128 stands for zero in the data rows.
Some points, each followed by its number:
[157  92 144 111 162 108 118 151  99  97 100 120 130 154 189  96 124 220
 114 144 135 143  74 180 193 157 119  91] 0
[156 128 114 169 134 125 134  94 111 110 138 185  90 138 120 107 143 113
 105  71  92 117  69 106 160 138 153 140] 1
[180 194 203  90 117 156  73 136  33 118 174  90 169 117 199 134 177  87
  81 136  90 114 133 190 168 108 123 247] 2
[138 136 121 126 136 107 157 110 153  85 181 150 151 102 100 108  93 119
 152  96 146 125 124 142 115 139 133 140] 3
[149 106  86 164  78  67 132  46 142 177 120 116  57 138 118 126 125 114
 109  73  84 110 104 108 135 164 179 111] 4
[ 99 166 126  33 144 121 179 135 114  40  94 144 152 110 190  94  61 148
 125 145 127 146 138 159 140 133 125 180] 5
[112 247  97   0 190 153 149 112  52  49 138 136 173  96 172  65  49  69
  99  85  64 173 159 200 183 135 111 227] 6
[110  80 185 229 109 136 123 188  86 184 146 158 116 154 113 117 146 137
 113 178 196 105  93 133  80 129 145 149] 7
[ 83 160 165 163 148 104 128 165 147 113 115 146 118 116 146 146 131 123
 125 116 165 134 147 158 119  99 111 116] 8
[208  85   0 152 134 176  96 140 160 217 127 135 224 202  48 235 111 151
 177 249 176 160 164 105 123 172 146  92] 9
[162  98  84  69 128  64 151 123 148 104  95 134 161 114 165  95  97 193
 167 114 124 198 104 160 159 182 110  93] 10
[ 90 144 151 104 179 176 174 180  65 143 154 170 152 145  80 113  98  99
 139 137 128 162 179 136 161  85 140 189] 11
[147  90  79  88 179 222  82 158 107  95 111  62 127 141 102 229 152 109
 122 196 105  70 155  94 147 110 131 160] 12
[105 159 154 101 150 156 141 154 131  66 113 148 121 102 128 121 134 126
 144 124 110  97 123 149  86 136 132 153] 13
[ 94 166 178 140 140 131 100 150 161 151 143 155 121 134 110 142 160 109
 101 105 115 140 159 135  91  92 112 117] 14
[130 101 164 203  78 128 116 123 139 164 143 109 115 145 100 144 163 112
 120 123 135 100 128 106  71 118 180 107] 15
[121 207  79  64 168 154  99 135 126 160 178 138 179 169  42 180 200  22
  42 139  76 124 174 137  68  37  71 149] 16
[191 149 109  89 148 141 107  92  89 108 142  88 163 153 140 108 175 153
  95 108  98 151  68 160 112 111 143 100] 17
[132  91 157 191  66  92 140 102 130 154 150 110 148 132  97 129 126 116
 127 120 119 129 202 102  65 136 169 105] 18
[ 85  91 186 212 106 125  88 145 171 172 107 185 148 139 136 107 150 203
  92 119 139 144 136 142 113  89 114  40] 19
[204  24  74 172  95  35 170  79 187  85 148  84 100  95 108 105  93 112
 148 154 129 129  30  74 125 212 172  89] 20
[ 99  94 160 215  66 105 141 114 185 211 149 174 132 149 113 130 150 128
 133  99 177 115 110 111  78 108 119  69] 21
[ 61 255 157   0 181 153 128 115 101 121  85 127 117  76 181 117 116 135
 101 106  74 163 240 254  53  52 101  80] 22
[116 128  89 120 164 134 155 135 104  65 128 133 157 129 131  79  97 151
 130  77 112 136 120 146 172 130 143 155] 23
[111 100  86 150 134 136 119 103  74  77 102 143 147 160 135  84  83 145
 106 132 123 120  91 176 148 149 149 190] 24
[122 119   3  67 117   0 193  82 156  87 177  88 128 106  99 169 100  41
 197  75  83 152  68   0 255 214 100  98] 25
[154 124 238 134  84 128  86  93 154 138 128 112  62 147 188 124 163 128
  87  86 160 154  87 180 108  94 108 120] 26
[ 96 154 180 171 112 128 118 190 157 177 149 156 130 117 104 162 168  78
 149 141 155  96 193 104  76  85 125 158] 27
[136 126 185 118 101  87 153 138 201 168 128 165 147  57 119  63 138 168
 125 111 127 158 153 126  47 111  84  79] 28
[125 105 146 153 108  39 162 138 238 148  85 147 170 109 161 160  97 202
 211 116 186 219 164 116 121 140  86   4] 29
[135 145  98 127 117 116 152  57 121 136 154  94 101 100 196 142 136  97
 171  75 118 157 176 124 175 145  94 131] 30
[126 171 108  93 141 132 145 100 133 132 131 133 160 132 147 114  92 150
 143 143  80 150 192 177  79  99 125 145] 31
[150 133 118 176 131 167 125 176 103  76 152 127 144 131 143 143  84 112
 125 159 141 124  70 113 199 140 168 234] 32
[114  98 200 185 122 191 129 223 135 127 116 143  55 194  60 138 152 140
 119 186 212  50 113  76 110 129 156 155] 33
[134 132 115  74 122 134 163  58 111 155 147  56 194  78 148 122 124 137
 139 131 148 209 186 172  38 154 100  18] 34
[119 107  61 125 181 208 134 196 140 193 100 170 160 152  74 165 118 162
 242 219 179 158 170 114 113 151 157 117] 35
[182 113  71  83 129  97 160  94 124  81 163 120 160 108 131  84  99 131
 137  97 131 145  90 156 126 173 117 130] 36
[109 190 121 126  98 162 114 116  62 120 162 139 133 135 118 123 119 136
  65  89  74 131 187 122 165  16  72 163] 37
[159 104 105 151 104  90 133 104 105  89 114 144 109 143 130 102 108 121
 123 127 142 111  71 154 123 144 154 149] 38
[135 152 128  52 171 169 127 140  39  49 125 110 107  98 179  93 116 112
 117 137 129  81 130 167 135 167 152 199] 39
[220  67  27 165  45  95 115  77 138 209 212  45 186 152  99 115 101 125
 176  48 127 207 113   0 190 241 100  49] 40
[142 113 124 193 118 173 110 151 104  82 139 115  82 143 144 124 105 116
  89 141 136  89  52 121 182 137 181 200] 41
[ 29 247 222  55 170 161 144 171 219 138  85 204 163  88 124 162 153 144
 201 135  86 176 245 166  77  54 101   9] 42
[213 122 173 114  72  36 174 113 227 155 151  64 188  49 116 135 123 130
 177 168 147 177 148 107  39 174  87  41] 43
[146 134 129 138 108  83 154  91 134 109 144 124 152  95 154  94  93 109
 152  85 145 145 153 115 158 154  88 144] 44
[ 86 144 154 111 170 120 125 137 102  75 163 145 154 100 109 149 104 117
 132 122 109 130 188 177  97 110 136 135] 45
[162 101 118 171 107  65 121  94  99 109 133 100  82 121 113  97 141 143
 114 124 114  91  73 144 133 140 128 149] 46
[180 117 102 190 116  95 146  59 109 107 144 156  59 124 124 118 158 103
 101  42 102 117  51  64 172 136 156 131] 47
[ 64 155 123 132  64   0 125 165 255 205  48 166 133  67 137 109 112 255
 183  86 136 134 245  89  39  84  90   0] 48
[191 167 144  94 108 191 109 107  47 143 149  82 123 113 149  86 176 143
  28 122 114 113  61 163 105 100 137  99] 49
[133 147 132  50 169 150 142 136  95  56 116 127 135  97 178  89 109 144
 142 124 120 118 150 163 135 159 138 138] 50
[104 153 208  96 165 104 120  89 197 199 102 159  92  97 131 137 189 165
 139  56 109 180 185 108 176  80  37 133] 51
[109 157 159 159 137 123 124 138 164 153 159 158 151 100 116 132 137 120
 115  95 119 138 140 179  90 110 112 114] 52
[ 95 158 214 174 111 138  86 171 153 168 145 167  95 142 117 139 170 118
  76 138 129 101 112 150  89  71 131 145] 53
[122  92  92 164 105 111 134  80  99 116 123 115 127 145 140  99 100 136
 132 122 144 120  95 147 155 162 122 132] 54
[ 67  67  23  70 216 195 152 140  72  32 104  52  66 141 168 138  41 135
  98 196 128  18   0 130 255 164 218 255] 55
[144 115 133 157  61  63 151  96 130 162  99 148 109 100 114  97 113 152
 140 116  93 145 161 121 118 136  86 136] 56
[130 123 117 109  95  95 156 132 131 133 124 153 159  86 129 115 106 145
 174 154 148 141 179 124 101 132 124 140] 57
[152 118 115  81 127  66 115 108 102  85  93 105 164  99 165 111 101 193
 151 126 114 169 166 121 160 170 123  89] 58
[143 117 111 192 125 152 109 197 160 186 127  78 157  81  90 184 112 118
 142 205 169 111 186  70 117 134 138 133] 59
[143 107 115 104 105  52 197  92 153  71 137 119 173  87 149 136  58 132
 187  95 141 195 165 101 115 148 164 112] 60
[140  70 104 181  82  94 130 182 186 131 102 185 143 159 126  79 115 177
 154 130 130 137  90 120 120 162 134  70] 61
[  4 238 187  92 171 164 101 179 199 139 122 149  98 112 121 193 164  72
 105 124 121  65 172 122 104  39 114 181] 62
[ 74 186 164 153  95 149 126 170 168 131 115 117 108 124 137 149 127 101
 130 163 185  89  92 142 102  74 188 149] 63
[148 130 100  95 158 110 181 155 107  75 126 191 178 111 151  97  70 163
 171 114  97 166 104 148 189 148 132 135] 64
Which point above is nearest to each new point, looking only along the 3 directions in which the numbered points spread most? Its number follows each.
[105 102 204 216 120 199  91 171 114 184 186 163  56 163 116 116 164  86
  45 131 142 101  61 163 144  85 160 170] -> 33
[140 139 105  63 151 168 133 121 139 122 173 141 187 101 126 123 117 123
 130 147 121 155 156 178  51 120 122  55] -> 31
[139 104 143 129 128 135 114  84  79 116  89 112  80 171 192  93 131 181
 116  73 106 115  97 156 174 156 140 103] -> 0
[ 84 132 112 180 122 148 114 143 158 171 124 137 151  90 131 117  93 162
 126 130 134 115 182 160  86 102 133  60] -> 52
[152  44  68 114 165 224  99 144 136  99 106  78 144 127 115 225 121 151
 159 212 120  67 152  78 149 121 145 144] -> 1
[104 154 148 130 187 152 117 181 108 110 103 214 143 159 145 113 134 153
 119 123  69 134 113 174 153 126 126 122] -> 13
[102 103 139 133 125  79 165 168 222 162 110 145 199  71 117 112  75 207
 181 151 156 158 184 121  63 134 100  64] -> 28
[101 118 148 149 127 126 147 144 198 152 138 163 209  67 103 117 118 166
 147 137 134 165 185 105  70 125 109  87] -> 28
[171 132 124 143 103 161 133 104 111 109 138 111  93 116 178 101 137 105
 100 114 154  93  37 173 114 151 182 133] -> 1
[155 175  67  15 160  93 170 132  61  60  90 148 184  40 220  89  74 206
 170 142  81 204 194 216 172 149 101 128] -> 5
[119 113 129 108 155 110 172 145 190 117 121 145 183  77 151 108  89 203
 194  91 142 182 142 134 116 148 109  46] -> 34
[159 163  83  67 135 118 138  57  82  88 130 165 102 101 172  96 137 153
 143  69  60 119 153 123 230 158  95 152] -> 64
[ 70 134 239 175 122 100 138 174 201 178 117 125 126 125 128 139 137 174
 136 108 176 157 132 117  69  56 110  76] -> 19
[ 53 109 186 145 126  92 126 108 118 131  82 161  39 196 163  87 145 171
 125  87 159 103 118 125 115  83 135 123] -> 26
[ 99  70 156 168 183 210 124 133  64 150  81 158  76 176  93 174 129 118
 143 165 146 112 124 144 100 120 166 124] -> 63
[106 129 153 100 192 229  69 152 112 126  94  55 104 107 149 255 167 101
 159 208 159  52 147 108 110 124 161 124] -> 63
[ 96 113 167 155 106  19 184 120 210 150 180  76 104 173  90 126 138  87
 174 144 174 123  86  36 127 132  70  82] -> 61
[101 179 107  25 155 141 181 141  89   0 108 142 145 120 190  93  49 117
  90 143 118 129 124 143 183 128 138 255] -> 39
[120 150 134 110 133 170 143 154 113  73 111 127 132  92 156 124 136 120
 142 142 109  94 109 149 100 163 146 183] -> 49
[ 63 179 192 137 167  70 138 186 195 133 132 141 128  92 147 164 138 131
 142 110 153 157 194 151  85  88  66 103] -> 51
[ 93 150 218 165 133 159 115 149 121 157 154 163 116 140 126 127 172 108
 107 115 125 123 103 107 148  82  98 171] -> 63
[157 111  60 101 136 129 126 108 125 158 149  70 141 152 128 121 103  90
 147  99 135 131 110  75 197 172 128 138] -> 54
[ 82 142 255 213 127 161 109 207 158 157 180 197 122 132  88 155 176 121
  99 141 132 122 112  91 123  54 126 171] -> 53
[117 129 125 126 107  63 168 147 126 130 141 117 143  67 127 118  79 117
 128 143  98 178 239  94 107 118 105 157] -> 57
[189 147 132  44 150  49 117  56  99 105 135  61 128  92 150 132 170  80
 110 149  92 185 122 149 145 173 100 130] -> 64
[140 122 120 135  94  81 137 121 113 130 105 158 116 114 132  99 118 142
 132 149 144 122 119 165 104 128 120 139] -> 3
[178 167  39  79 218 255  21 146 111 193 127 134 193 224  47 255 148 107
 125 255 181 119 255 123 143 127 162 110] -> 63
[119  80 127 178 111 159  94 163 184 197 154 120 138 158  58 178 154 131
 159 157 203 143 152  96  40 110 150   0] -> 21
[164  93  47  94 134 101 136  57 142 177 144  12 117 148 131 121  86  75
 149  48 121 151  93  67 247 205 104 104] -> 25
[131 110 127 201  80  82 109 127 179 174  76 128 141 161 154 123 130 211
 133  96 158 151 132 138 113 119 121  40] -> 18
[167 109  89 160  83  34 107  95 143 139 178  63  95 128  83 131 165 102
 131 122 137  98  46  65 133 192 128  86] -> 4
[124  84 124 251 135 202  40 146  32  67  99 111  82 158 146 101 167 128
  80 157 150  59  12 156 139 135 185 135] -> 41
[101  84 158 218  31  71 101 130 233 245 129 128  30 182  79 126 181 138
 115 133 117  83  84  68  80  76  93  51] -> 21
[ 21 117 102   0 255 255  92 205  96  80  35  78  69 147 124 255 128 117
 156 255  96   0 178  48 144  67 179 172] -> 2
[116  80 137 202 152 255  20 190  54 159  54 135  19 255  74 227 234  75
 104 255 220   0  61 108 160  99 246 147] -> 33
[150 118 145 123 120 135 155 139 133  93 137 130 169 103 142 108 123 144
 162 146 133 127 110 136 109 161 136 160] -> 3
[ 86 149 175 135 153 163  93 140  68 124 133 128  94 160 112 139 156  83
  59 123 111  77 116 136 167 102 157 222] -> 12
[144 147 155 105  95  54  95 135 141  89 108 137 118 169 181 167 142  78
 108 121 117 160 132 132 222 139  88 174] -> 17
[ 68 188 167 123 152  77 165 164 230 126 122 145 194  65 116 147 123 119
 170 130 156 162 240 124  74 106  98 109] -> 51
[132 160 118 131 127 143 154 108 100 120 143 153 149 101 157 106 103 131
 132 110 116 152 120 160 143 115 110 157] -> 17
[106 178 132  66 156 106 166 147 110  78  97 157 148  85 163 117 100 160
 153 122 105 174 186 174 135 107  99 132] -> 31
[138 129 103 191  65 112 101 101 130 174  79 118 127 173 153  92 134 195
  91 100 124 101 117 169 105 114 131  96] -> 35
[144 104 101 218 156 186 101 227 158 178 119  56 149  85  84 232 115  88
 160 225 201  84 191  33 149 149 166 163] -> 7
[144 147 120 111 101 100 146  59 108 136 125 146  84 114 142 101 154 128
 119  75  92 118 141 111 169 139 102 142] -> 3
[178  90  51 104 131 109 121 116  79  82 117 134 129 124 133  59  96 139
  80 142 106 113  46 203 137 173 158 194] -> 24
[ 32 234 182  32 190 201 158 157 128  96 153 160 142  31 180 146  75 121
 144 163  97 181 233 184 131  73 124 138] -> 22
